In the rows, 128 means zero.
The rows of X fall into a few groups, and each row is roughly a mix of its group's hidden directions.
X (124 x 10):
[[ 86 109 110 120  92 116 100 157 124 118]
 [175 110 158 138 104 143 100 109 128 115]
 [124  93 140  83 113 114 128 144 123  88]
 [144 156 131 134 138 183 134 142 163 129]
 [ 94 128 123 153 138 120 144 139 168  86]
 [121 114 128  98 161 114  97 120 175 129]
 [122 108 145 143  96  88 113 137 149  92]
 [ 82 146 147 101 137 123 127 143 170 123]
 [112 132 106 161 169 103 144 153 123 103]
 [111 167 151 111 161 124 105 101 131 152]
 [125  85  78 140 143 108 128 129 105 135]
 [ 95 125 110 125 117  80 102 108 113 105]
 [182 130 152 104 106 146 108 110 124 136]
 [ 81 141 132  96  99 107 149 136 144 112]
 [135 151 110 145 137 136 140 124  99 186]
 [121  90 120 103 111 100 111 146 113  89]
 [132  93 156 116  99 134 159 151  95 129]
 [149  96 163  90 109 147 102 120 130 133]
 [101 158 137 162 145 140 143 139 113 170]
 [142 173 129 128 153 171 150 122 148 127]
 [138 129 108 162 128 158 162 171 126 136]
 [125 133 123 119 148 129  81 147 162  91]
 [158 146 112 147 144 127 186 132 136 115]
 [122 125 132 107 105 163 147 144  79 148]
 [146 127 169 103  91 144 132 136 141  94]
 [125  75 137 136 124 114 103 167 139 116]
 [181 123 148 140  93 137 104 145 135 134]
 [155 141 129 131 114 150 150 170 159 100]
 [117 106 110 123 148  82 119  95  97 130]
 [146 163 130 125 127 112  80  98 104 132]
 [143 135 111 166 147 164 139 141 126 169]
 [127 107 139  94 116  93 104 106  90 120]
 [117  89 116 108 124 161 152 135 134  87]
 [171  86 134 141 158 110 116 117 146 127]
 [148  90 152 105 131 119 161 109 102 149]
 [121 130 142  98 139  97  95  80 137 124]
 [127  94 130  87 130 107 150 147 110  93]
 [ 73 130 105 141 137 101 132 148 129 102]
 [161 129 124 122 127 168 154 100 140 164]
 [112  83 112 134 109  79 115 122 116 127]
 [132 184 169 140 115 110 129 133 138 135]
 [133 101 121 117 108 159 152 165 143  93]
 [118 157 121 101 136 137 167  97  96 145]
 [117 148 135  87 147 121  94  86 126 126]
 [ 94 152 133 138 118 109 151  80 116 146]
 [165 137 124 126 142 136 189 135 140 119]
 [ 91 166 114  90 108 142 122 121 107 126]
 [125 102 145 101 143  94 102 136 108  91]
 [ 91 104 100 149 122  94  98 111 136 126]
 [126 104 141 140  97 140 170 158 105 150]
 [126 181 137 122  97 164 116 124 120 143]
 [126  80 104 111 145 167 116 106 125 126]
 [131 106 134  85 103 169 117 106 136 144]
 [106 134 121 104 141 117 111  83 114 169]
 [114 142 132 135 123 116  61 106 122 126]
 [167 122 146 146 159 145  92 106 109 140]
 [129 107 135 167  99  96 114 145 156 107]
 [133 157 140 109 153 147 136  85 103 157]
 [110 121 133 120  85 147 152 168 100 125]
 [135 120 143  98 150 102  93  85 135 120]
 [133 185 168 129 123 131 121 140 148 142]
 [103 147 149 158 151 127 147 152 103 163]
 [ 80 136 128 161 145 135 137 132 169 117]
 [142 133 111 102 102 153  95  89 149 119]
 [ 99 138 122 150 169 118 170 132 144 109]
 [165 119 150  94 124 153 162 130 119 154]
 [ 94 126 128 153 118  94 114 171 125 105]
 [115 146 129  95 152 115 112  77 135 149]
 [120 173 150 139 141  77 129 136 122 125]
 [124 140 120 111 103 154  75 109 147 113]
 [149  87 111 132  93 140 152 160 143 121]
 [176 144 118 122  96 128  98 117 104 146]
 [144  97 127 129 114 162 143 157 142  86]
 [112  83 133 138 136  88 126 125  99 155]
 [121 149 111  98 162 122 160  91 136 146]
 [141  71 104 119 123 163 123 118 124 117]
 [146 157 136 118 115 127  79 102 104 150]
 [111 149 128 111 125 152  75  94 129 128]
 [134 175 154 172 141 132 119 111 137 141]
 [116  87 152 123 136 111  88 160 118 115]
 [123 134 118 148 133 131 177 145 165  97]
 [158  85 129 112 110 151 117 105 133 161]
 [115 113 115  95 131 156 110  89 126 166]
 [100 121 127 121 126  97  88 126 129  81]
 [129 166 159 131 134 114 103  88 126 156]
 [130 124 103 175  88 111 139 150 136 114]
 [130  92 146 152  94 118 131 170 137 111]
 [124  90 119 155 157  97 163 146 133 132]
 [136 182 169 121 130 125 111 142 146 139]
 [119  93  79 125 149 108 134 157 113 124]
 [ 90 134 109 144 110 152 178 120 135 129]
 [129 133  96 170 131 111 153 140 150  92]
 [138 103 121 164  80 116 127 156 119 111]
 [ 83 136 131 107 105 102 152 139 159 115]
 [160  71 114 119 117 116 124 140 102 126]
 [ 75 155 151 123 150 125 108 115 146 116]
 [116  98 101 146 144  81 157 112 129 127]
 [160 117 109 158 138 143 155 128 115 173]
 [106 128 130 115 163 162 114  80 131 140]
 [122 155 124 165 109 118  81 127 139 101]
 [159 131 113 140 168 108 107  91 146 118]
 [163 129 111 151 162  97 128 105 108 104]
 [148 113 157 100 133 105 125  86  98 112]
 [143 140 123 161 155 139 122 103 114 177]
 [110 110 120 118 130 122 115 169 179 111]
 [129 157 121 114 135  91 167 108 100 107]
 [152 117 132 124 122  96 183 145 107 123]
 [115  98 146  82 105 119 106 141 124  98]
 [128 160 130 145 136 182 127 125 149 159]
 [ 92 144 159  81 145 137 113 134 144 121]
 [116 183 151 155 142 106 128 113 130 146]
 [139 126 137 105 181 146  93 119 148 138]
 [150  72 130 118 145 129 149 157 144 137]
 [176 152 114 108 107 117 156 135 116 103]
 [106 111 127 149 146 130 165 142 167  96]
 [117  87 108 110 132 125 122  78 105 134]
 [128 152 101 141 135 146 155  84 140 159]
 [124 142 134 122 154 115  94  85 117 165]
 [162  74 132 112 111 147 116 124 142 145]
 [127  88  79 130 137 102 131 149 108 131]
 [136  92  97 137 129 105 142 167 117  99]
 [154 177 120 121 113 153 166 123 137 121]
 [121 111 142 112  98 131  66 122 126 131]
 [135 104 127 149 103 144 168 172 116 132]]
Each list below has three rows that fit no group; the rest each fit one group, if only roughly. Name those rows in the order they come.
  k_998: [138 117 129 102 101 120  98 144 140  77]
  k_257: [108 159 157 122  87 130 166 120 138 119]
  k_372: [127 157 127 128 111 149 147 100 108 178]
  k_977: [148 115 143  79 113 113 138 135 122  86]
  k_352: [127 144 141 104 130 141 100 100 131 182]
  k_380: [127  98  86 131 142  99 125 121 100 160]
  k_947: [ 98 150 127 138 136 117 160  91  95 148]
  k_465: [105 126 149 121 159  86 131 144  93 106]
  k_842: [125 149 169 125  92 134  87 107 133 136]
  k_629: [132 127 139  97 134 146 184 124 100 142]
  k_786: [119  81 109  97 158 119 123 112 153 114]
 : k_947; k_842; k_786
  k_535: [153 174 159 137 101 125 124 142 148 149]
  k_20: [150 164 146 128  99 148 114 148 141 168]
  k_391: [113  89 107  99 170 125 118 117 117 106]
  k_289: [122 158 126 174 113 118 165 102 110 129]
  k_323: [158  99 155 130 103 136 163 124 145  97]
  k_212: [159 158 114  88 113 151 128 106 101 119]
  k_978: [ 93 148 119 168 131 144 111 117 139 167]
  k_428: [170 127 125 121 155 102  94  97 138 142]
  k_3: [130 100 141 103  94 159 149 121 134  90]
  k_225: [ 96 121 149 148  85 125 111 165 129 114]
  k_775: [122  69 112 140 128  94 123 138 143 112]
  k_896: [173 101 161 125 133 152 110 102 132 141]
 : k_323; k_212; k_428
  k_326: [ 97 178 113 119 126 133  99 161 130 128]
  k_58: [118 113 114 141 151  84 141 109  95  98]
  k_509: [150 171 157 140 106 127 109 128 138 165]
  k_202: [134 141 101 127 134 176 163 152 104 132]
  k_877: [171 130 157 108 111 137  93 157 139 129]
  k_11: [115 148 112 132  97 163  92 113 158 141]
  k_867: [165 122 158 131 162 144 110  90 141 130]
  k_203: [119  99 101 109 144 183 131 124 140 144]
  k_659: [153 162 107 161 128 153 156 151 139 145]
  k_114: [129 139 152 110  96 181 137 125 153 132]
  k_300: [126  87 100 128 170 117 123 109 109 104]
  k_764: [108 107  90 130 136 166 156 158 140 119]
  k_442: [112  90 116 113 159 119 172 117 106 127]
  k_176: [140 140 131 107 122 172 107 165 156 146]
  k_802: [141 161 106 132  80 154 138 120 151 144]
 : k_326; k_659; k_442
  k_124: [ 95 122 142 125 104 108 104 154 165 102]
  k_916: [154 171 157 141  97 152 108 115 121 131]
  k_793: [153  98 141 126 100 177 121 121 141 105]
  k_507: [ 89 146 125 170 145 147 118 125 150 156]
  k_171: [121 103 109 127 110 171 137 136 163  96]
  k_49: [135 134  87 134  76 120 124 159 119 124]
  k_739: [143 148 127 117 123 167 163  91 110 150]
  k_936: [135 112 119  86 127 105 115  86 108 104]
  k_815: [169  86 112 128 120 155 108 154 129 120]
  k_47: [ 98 157 176  98 127 128 106 126 130 114]
  k_113: [124 174 156 149 107 104 127 106 122 155]
  k_321: [125  85 127 121  94 112 100 108 106 154]
 : k_916; k_171; k_739
  k_339: [122  72 137 156 143 131 109 123 156 111]
  k_83: [140  99 132 112  81 121  98 142 140  97]
  k_327: [141  76 132 111 118 145 127 173 138 128]
  k_403: [143 156 159 129 119 130 140 146 165 170]
  k_791: [131  86  95 116 165 117 108 116 104 123]
  k_64: [178 148 136 131 114 143 141 101  96 144]
  k_512: [113  85 116 125 168 125 164 118 116 112]
  k_923: [149 126 118 135 169 133  83 113 157 146]
  k_447: [116  96 109 106 111 107 146 156 162 103]
  k_678: [117 143 158 153 110 104  95  86 124 126]
  k_930: [ 92 156  92 140 125 105 154 156 118 119]
 : k_403; k_64; k_512
  k_672: [127 161 140 150 116 163 102 105 157 105]
  k_170: [155 107 151 123  82 152 135 110 135  99]
  k_957: [128 138 122 118 155 151 172  84 120 144]
  k_346: [139 144  90 142 158 167 124 140 129 159]
  k_888: [142 165  98 129  99 162 159 124 121 138]
  k_895: [ 99 108  92 139 158 126 157 118 114  97]
  k_561: [126  80 126 101 110 135 107 169 140 121]
  k_121: [129 161 169 112  89 109 130 103 129 138]
  k_915: [110 115 140 155  93 145 115 178 138 128]
  k_2: [134 152 110 123 148 113 187 140 110 120]
 : k_672; k_957; k_888
  k_891: [103  92  85 124 122  95 112 115 113 117]
  k_322: [126 163 148 146 128 114 151  81 103 138]
  k_310: [111 111 138  94 103  93 124 134 145  87]
  k_956: [135 122 130 142 170 126  87 120  99 161]
  k_140: [153 139 131 115 157 112 177 130 122  94]
  k_196: [150 131 159 115  66 130 135 119 130 130]
  k_536: [123  85  97 130 154 119  86 140 140 122]
  k_172: [130 158 159 158 151 159 119  95 140 119]
  k_366: [114  96  96 152 106  83 137 137 136 122]
  k_131: [173  94  95 143 136 138 147 149 118 116]
 : k_891; k_956; k_536
  k_662: [123  86 144 134 110  97 101 165 116 127]
  k_920: [125  98 111 160 107  97 131 147 169 131]
  k_692: [141  71 112 119 119 118 109 117 156 107]
  k_919: [112  89 124 139 112 143 143 179 111 116]
  k_484: [112 136 111 143  70 140 107 103 134 115]
  k_92: [116 158 125 130 118 143 153 181 155 122]
  k_806: [153 139  94 171 149 103 147 123 110 123]
  k_522: [140 190 128 130 120 115 125  91 134 129]
  k_347: [134 109 149 120 155  96 167 148  98 116]
  k_769: [143 140 127 180  92 129 152 151 135 115]
 : k_919; k_484; k_522
  k_90: [128 106 118  76 115 167 124 146 147 127]
  k_889: [ 75 125  85 114 117 139 121 143 115 118]
  k_499: [108 158 166 120 146 115 113  83 130 121]
  k_876: [136 125 148 122  76 157 164 143 121 134]
  k_275: [109 146 139 128 115 110 130 109  79 167]
  k_810: [147 114 127 127 179 118 176 125 130 122]
  k_866: [124 160 182 112 119 159 127 133 137 144]
  k_430: [137 126 145 135 168 138 116 164 164 100]
  k_40: [112 127 141 109  98 142 168 151 141  90]
  k_414: [105  97  96 146 164 111 141 128 118  97]
  k_616: [137 153 112 131 140 158 167 113  95 156]
  k_857: [180 110 128 122 134 105 130 116 131  85]
 : k_889; k_876; k_866
